Each row is where one point has got to under a steady rotation. How many steps took it there?
The counts run from 0 to 340.
[129 135 140  99 134 126 152 159 170 122 104  94 121 124 106 127 158 108
 152 171 151 133 123  94 133 130 150 117 140 131 145 135 111 105 144 121
 132 143 137 117 135 100  74  97 177]  316
[139 147 112 177 112 120 116 116  77 128 167 137 159  78 124 139 119 135
 123  90 158 132 148 181 158  95  99 132 101 146 122 133 163 131 108 109
 116 150 146 138  97 127 147 119 118]  340
[133 140 153 138 128 114 136 198 166 107 123 103 122 121 152 117 118  89
 148 151 114 135 113 103 133 168 128 111 104 105 147 103 134  96 149 129
 126 142 150 113 110 121 140 119 187]  313
[152 126 136 159 122 155 107 115  86 140 134 140 151 161  70 137 168 175
 150 113 163 119 155 159 104 127 108 140 151 130  99 125 111 125 103 115
 143 121 127 132 123 105 151 132  84]  289
[117 148 115 111 139 116 152 123  96 133 149 167 128  89 137 127 139  76
 154 109 122  99 156 101 149 149 129 171 131 128  89 132 134 158 120  96
 100 169  98 134  86 146 150 139 135]  46
[101 149 101 124 119  95 126  98 143 119 160 137 119 123 132 103 120 140
 126  96 146 142 171 163 123  93  80 144 100 136  85 139 133 129 135 144
 109 108 102 135  81 139 150  84 128]  145
[125 143  97  94  97 123 134 152 165 152 112 136 100 104 154  72  87 125
 150  99 130 130 104  77 140 113  96 129 103 138 172 134 127 102 135 113
 141 114 125 125 132 136 103 136 151]  265
[111 143 108 112 104 100 160 137 124 141 130 107 161 107 154 128 152 116
 122 126 148 127 124  80 137 154 144 101  52 140 179 105 102 106 154 109
 115 143 110 119 114 139 130 131 157]  31
[135 148 105 128 169 137 131  83  76 148 152 128 119 125  91 139 104 130
 128 122 151 103 167 123 123 113 110 174 108 147 103  90 126 128 115 144
 137 149 110 149 108 127 168 125  90]  336
[134 112 114 134 145 106 114 140  99 121 140 145 131 154 165 155 149 157
 129  95 126 134 154 166 147 171 100 147  84 131 112 119 131 140 121 115
 106 112  87  91  95 112 168 152 160]  193
[131 154 164 134 142 156 110 149 122 129 106  83  90 133 134  96 151 110
 142 154 135 103 101 162 140 109 118 156 150 115 172 117 152  91 141 160
 151  74 170 123 157  95 103  93 117]  66
[135 117 109 146 135  94 127 157 134 135 130 127 125 134 152 123  88 139
 124 129 126 101 116 114 135 165 123  82  46 147 186  85 123 113 144 134
 140 131 129 109 102 120 144 152 150]  310
[130 103 132 127 115 104 166 142 149 147 118 104 145  99 150 142 128 119
 133 117 149 157 117  83 114 122 106  95  94 125 188 123 100  99 131 118
 118 126 118 121 135 141 127 122 190]  30
[113  99 105 108 143 109 146 104 129 145 118 125 141 115 169 148 151 123
 160  87 138 149 142  91  86 166 119 147 112 101 118 107 133 118 139  80
 113 101  85 121 111 163 154 143 146]  280
[137 108 133 162 123 118 114 139 138 150 121 147 127 132  96  89 144 130
 123 138 126 103 139 191 125 117 113 137 168 116 153 134 124 128 135 164
 155  94 135 126  93  93 119  70  82]  157
[148 114 132 146 148 113 139 142 124 159 152 143 139 123 102 125 101 137
 100 148 112 123 144 128 123 145 108 110  85 152 214  88 100 128 142 171
 134 128 119 118 124 116 165  99 130]  116
[136 142  96 105 146 121 177 121 124 164 119 156 127 104 124 137 140  83
 163  92 138 132 130  72 137 127 137 186 139 121  94 124 133 132 121  86
 110 132 117 137  81 128 111 144 129]  45
[183 102 111 184 161 152 134 116 133 188 149 154 150 142 140 150 100 104
 126 129 104 149 117 120 138 141 104 149 125 138 165 105 138 135  98 119
 139 136 150 103 133 145 133 129 140]  206
[133 123 157 142 111 167 100  77 136 125 137 105 115 149 168 109 106 145
 111 110 128  99  95 126 133 160 134 137 108 133 128 100 117 102 132 180
 195 169 174 116 150 153 104 121 135]  258
[102 126 155 123 104 137 118 117 155 137 124 144 128 166 100 117 127 141
 116 152 126  92 118 101  76 162 144 113 126 127 125 116  87 136 148 146
 129 196 100 163  78 121 106 129 108]  127
[155 107 141 155 122 153 157 132 125 139 124 110 169 109 140 152 157  99
 132 182 139 131  82 124 148 120 135  98 135 130 198 125 123 129 116 110
 141 148 143 131 121 133  95 135 157]  121
[112 136 112 121 151 100 141  90 173 118 149 110 106 132 132 111 116 124
 142 105 154 151 157 145 104  75 112 172 127 139  75 132 158 114 131 141
 131  98 121 135  87 128 104  92 136]  144
[127 170 138 143 158 115 107 153 129 103 137 141 149 136 136 115 159 112
 151 139 108 127 129 152 139 175 113 169 119 110  82 121 154 128 131 103
 115  79 129  95  85 110 147 110 157]  196
[143 160 138 118 160 125 120 132 124 158 129 150 148 131  68  92 161 143
 139 139 117  96 169 124 134 163 123 141 124 160 117 131  97 137 124 138
 139  83 140  76 108 116 133  80  98]  200
[125 101 153 132 120 145 125 129 153 138 132 149 104 173 112 131 117 151
 132 143 126 123 123 101  79 122 109 140 142 130 153 122  86 135 131 153
 114 191  97 173 104 106 107 142 145]  128
[129 134 147 146 132 120 101 105 137 146 109 162 119 130  96 129 141 151
 115 116 135  90 159 139 128 184 121 168 149 138  74 145  89 137 115 150
 144 154 135 105  83 113 136  89 115]  244
[158 146 101 173 136 158 149  88 104 167 136 137 143  94 118 138 127 102
 128 113 138 158 107 111 141 111  98 164 149 134 162 116 153 103 108 114
 139 109 164 134 123 149 140  97 138]  250
[113 135 147 133 103 171  96  89 116 116 145 110 108 160 141  92 124 144
 131 127 120  87 110 152 126 144 140 127 110 139 150  89 142 103 149 181
 186 144 141 139 112 139 115 119 101]  259
[132 103 151 173 126 159 110 150 124 133  95  80 106 156 147 132 108  93
 121 149 144  85  98 145 107 118 141  96 137 127 136  94 125  95 131 162
 138 143 180 111 158 127  98 118 130]  22
[150 138 161 130 147 141 111  83 119 128 153  91 139 113 128 137 137 155
 140  93 148 136 136 130 101 110 131 205 134 126  82 131 125 123 119 148
 173 151 188 129 152 126 129 117 111]  52
[127  88 180 140 111 135 109 130 172 138  95 115 151 121 134 146 137 102
 138 155 133  91  98 109  60 116 148  99 155 107 129 130  84 127 127 130
 157 165 144 139 129 143  93 146 147]  125
[131 155 166 131  98 161 114 133 139 131 128 124 158 164 125 111 134 123
 140 146  96 112  86  88 100 104 139 126 132 146 161 143  94 122 131 143
 129 148 184 116 138 124  58 139 147]  213
[130 170 145 136 126 135  90 150 103 110 129 106 103 120 154 102 119 137
 126 120 114  90 122 135 176 179 101 162  95 131 151 104 131 103 144 155
 155 125 158 101 138 118 157 117 153]  64
[122 164 155 120  83 140  99 143  93  79 150 151 148 111 119 136 159 158
 175  94 145 128 176 141 117 146 115 120 128 147  62 146 133 125 129 118
 109 170 140 129 128 119 149 138 143]  94
[ 88 142 168 147 102 171  96 115 110 128 148 120 135 146 121  92 122 113
 138 149 116  76 125  90  82 128 121  98 116 142 153  96  83 115 141 157
 137 150 126 131 139 166 135 136 114]  215
[116 117 131 103 143 138 114 136 103 152 116 161 124 128 158 177 174 116
 143 148 139 132 120 140 130 145 103 157 136 114 120 138 148 156 133  71
  65 127  66 130 117 119 119 153 142]  282
[145 122 148 137 133 124 109 149 108 168 137 170 139 144  83  98 146 132
 130 130 105  94 179 145 107 119 104 140 161 146 139 152  84 148 108 145
 125 105 126  93 139 111 142 101  92]  201
[103 149 145  76 127 133 117 163  98  83 136  99 103 115 120 128 155 160
 173 117 135 109 152 141 101 151 148 136  97 123 112 109 163 116 167 125
 127 158 119 141 142  91 131 148 123]  182
[118 155  97  87 114 126  99 138 137 122 105 151 111  97 143 126 100 133
 155 107 149 116 128 107 122 159 126  94  97 138 108 111 170 121 153  88
 109 169 101 158 102 119 120 162 114]  178
[131 139 101 111  90 135 126 124 137 145  92 137  93 118 138  93 101 132
 135 125 153 132  94 101 134  70  84 104 127 147 201 131 140 100 139 118
 130 106 112 144 118 119  91 137 131]  264
[150 133  99 106 143 110 133 152 182 146 132 108 124 110 132 104  61 108
 141 136 147 138 112  96 101  88 131 112  88 121 151 112 173 114 140 100
 140 145 136 162 113 124 109 169 127]  221
[159 172 147 134 165 142  96 120 129 137 138 129 166  98 157 145 118 134
 149 111  90 121 112 125 121 133 127 155  92 160 133 125 171 132 144 119
 133 116 197 105 129 113  92 142 142]  298
[172 115 131 144 174 127 114 112 144 146 107 101 111 118 128 131 130 120
 114 133 145 101 127 149 152 156 114 165 142 119 113 119 116 118 121 165
 203 102 173  93 130 110 136  89 134]  155
